One turn sends every row of this set to another row. A few are shown first. Where does it send the rows asked after them?
Q564: [  9   8  -2  16  12 -14  -2  12 -13 -23   6   9  -2   4  -8  -1  -1 -17
 -14   4  -7   8   5  -1 -11  -4  -3]
Q348: [  3 -10 -13   3  -4 -23   8   7  -5   8 -11   2 -19   2   0 -21   8   7
 -20   4  -8  -1   7  -6  -2  -1   2]
Q406: [  7  -4   4  14   0  -3   0 -13 -21   8  13 -14   6  -3  -6  -3   3   1
 -11  13  -3  -6  15  -5   4  -1  -6]
Q792: [ -3  -9   7   4  10 -26   4 -15  -1  -1   9  -8   0  12  -1  -1   1  -3
  -7  13  -4  18   6 -22 -11  18  -5]
Q700: [  4 -10   8  11  -6 -17  13   0 -15  -2  23   5  -5  -1  -2   1  -2  -2
  16   9 -14  14  12  -9 -13   6 -11]
Q634: [  0  -3  -8   3  -7 -15   4  10 -11   2 -15   5 -19  -5   1 -21  -2  12
 -15   6   1   7   6  -6 -17  -2  -4]
Q601: [ -4  12  -7  18 -15 -29  21  -4 -12  -1   1  12   0   8  -3 -11  -3   5
 -16  -5 -11  10  -4 -11 -12  -3   3]
Q550: [ 20  -2   2   7  -2 -17   8   2  -7  -9 -14  -2   1  20 -15  -5   5  -9
 -12   1   6  -3 -11  -9  -3 -13 -11]
Q191: [  6 -14   0  10  -5  -9   7   4  22   2  -3  10  -6   2  -1 -18   2   0
  -7  10 -10  13  -3   2  13 -14  -4]
Q664: [  9  -3  -3  16  -2  -6   1 -12 -22   9  14  -8  10 -12  -9  -1  -1   5
 -17  13   0   2   4 -11  -7  -1 -11]
Q849: [  7 -15  -8   8  -2 -19  12   3  11   5  -5   5 -13   5  -2 -20  10   1
 -16   6 -13   2   3  -4  13  -9   3]
Q625: [ -6   7   4  15 -25 -25  17 -10  -4   3   0   7   1   9   1 -13   1   0
 -14  -3 -20   6  13  -3   0  -4   4]
Q519: [  3  -1  -2   8 -19 -16   8   7   8   2   7   7   8  15  -5  -4   8   6
 -13  -1   8  -7  -3  11  -4  -1 -26]
Q404: [  7  -7   2  14   3 -16   6  -3  -5   9  23  17   7   2   5   2   2  -5
   9   6 -16   5   6  -7 -19   2 -13]
Q154: [ 12  -3  -6  15  -3  -5  -6   0 -11   7  17  -9  13 -14 -11   2  -5   7
 -13  13   0  10  -9 -13 -11   5 -11]
Q842: [  9   4  -3  23 -19 -17  -4  18 -15   5   6 -15  -6   6   0  -6   4 -13
  -3   7 -10  15  -3   5 -11  -2   4]
Q486: [-14   3  -5   1   4 -20 -15  -2   2   0  -2  11  14   3  -5   0  -4 -12
 -16   9  -4   6   7   5  -3   5 -20]
Q288: [ -6   3  11   0 -13 -24  11  -8   9  -1  -3   8   1   9  10  -5  -5 -11
  -9  -2 -20   3  16   3   9  -1  -2]
Q111: [ 11 -11   1  -8 -13 -23  -1   4  -6  -1 -15  -4   6   9  -4  -3   0 -17
 -21   3   7   2  -7  -6  -3   0 -20]
Q509: [ -6 -13   8   2  -7 -25   6  -7 -12   3  15  -9  -5   5   0  -2  -2  -1
   8  14  -7  22  10 -12  -8  17 -10]
Q101: [-11   4   5  15 -20 -11  -8  -5   8   3  -8  -8   6   1 -23  -4  -2   1
   2   9 -12  11  13  -8   4  -3 -10]
Q699: [ 11  -8   6   0 -34 -13  -3  11  -2 -10  -8  -7   0   2 -13  -9   0 -11
 -14   2   0   8   7  -6  -3   3 -17]
Q330: [  0  13  -3  -1  -8 -21  -2  12   5  -6  -6   5  -4  10  -1  -6 -16  -8
   8   0 -12  20 -13  -6  -7   3   0]
Q359: [  7  -2   6  17   8 -17  -4 -13   6   1   7  -3   4  16  -7  -7   7  -5
  -3  11 -13  14   5 -25 -18   8   4]
Q533: [  2  -7   3   6  -5  -4   4   7  17  -2  -6  16  -5  -5   5 -16  -9   5
  -5  11   0  20  -6   4  -2 -13 -13]
Q833: [ 10  -6   4   7  10   0  -9   8   5  -2  18 -15   6   2  -5   5  -2   1
  -4  13  -3   0   1  -4   6  10  -6]
Q232: [  2   8  10  -4  -2 -18   5   4  12 -13  -6   7  -5   9   4  -1 -14 -14
   4  -2 -17  10   5  -3   5   0  -1]
Q475: [ -5  13 -13   6  -9 -29   8   6  -5   1  -1  10   1  10   0  -7 -11   1
  -7  -3  -6  18 -19  -9 -15   4  -2]
Q29: [  8  -3   1  18   0 -14  -8  -8   5  15  14   8  12  12   0  -6   7  -7
   5  10 -19   8   4 -12 -22   4  -2]
Q683: [  1  -1   0   4  -5  -7   4  10   0  -5 -11  13 -12  -8   4 -17 -11  10
  -8   9   5  16   0  -1 -17  -8 -12]
Q668: [ 11  -3   6   8 -21 -11  13  11   4 -21   5   6  -1   4 -13  -2   4   0
 -16  -4   5  -2   9  -2  -4   0 -22]
Q149: [ -1  -4  -3  15  -8 -30  15   5  -2  19   5 -10  -1   1  13  12   2  -3
 -15   2  -1   3 -10   2  -3   3 -13]
Q846: [  5  -6   7   8   6  -1  -6  -3  -7   5  15 -17   5   4  -3   0   3  -1
  -6  14  -4  -7  13   0  10   5  -4]
Q463: [  1   2   9  23  -1 -19  24  -5   6  -5  -1  -5  -5  -2 -14  13   0   6
  -7  -2  -5   1   4 -17   4  -6 -10]
Q227: [ 11   2  -1  15 -21 -12   1   6  -1   4  -5  -6   5  24 -16 -12  10   2
  -1   3   4  -2  -8   5  -3 -12 -11]
Q643: [ 14  -3  -2  12   3  -1 -10  10   2  -1  19 -13   9  -7 -10   5  -6   5
  -6  13  -2  10  -9 -10  -4   9  -8]

Q625 moves to Q601
Q550 moves to Q111
Q406 moves to Q664
Now find these:
Q634 moves to Q683
Q564 moves to Q486
Q29 moves to Q359

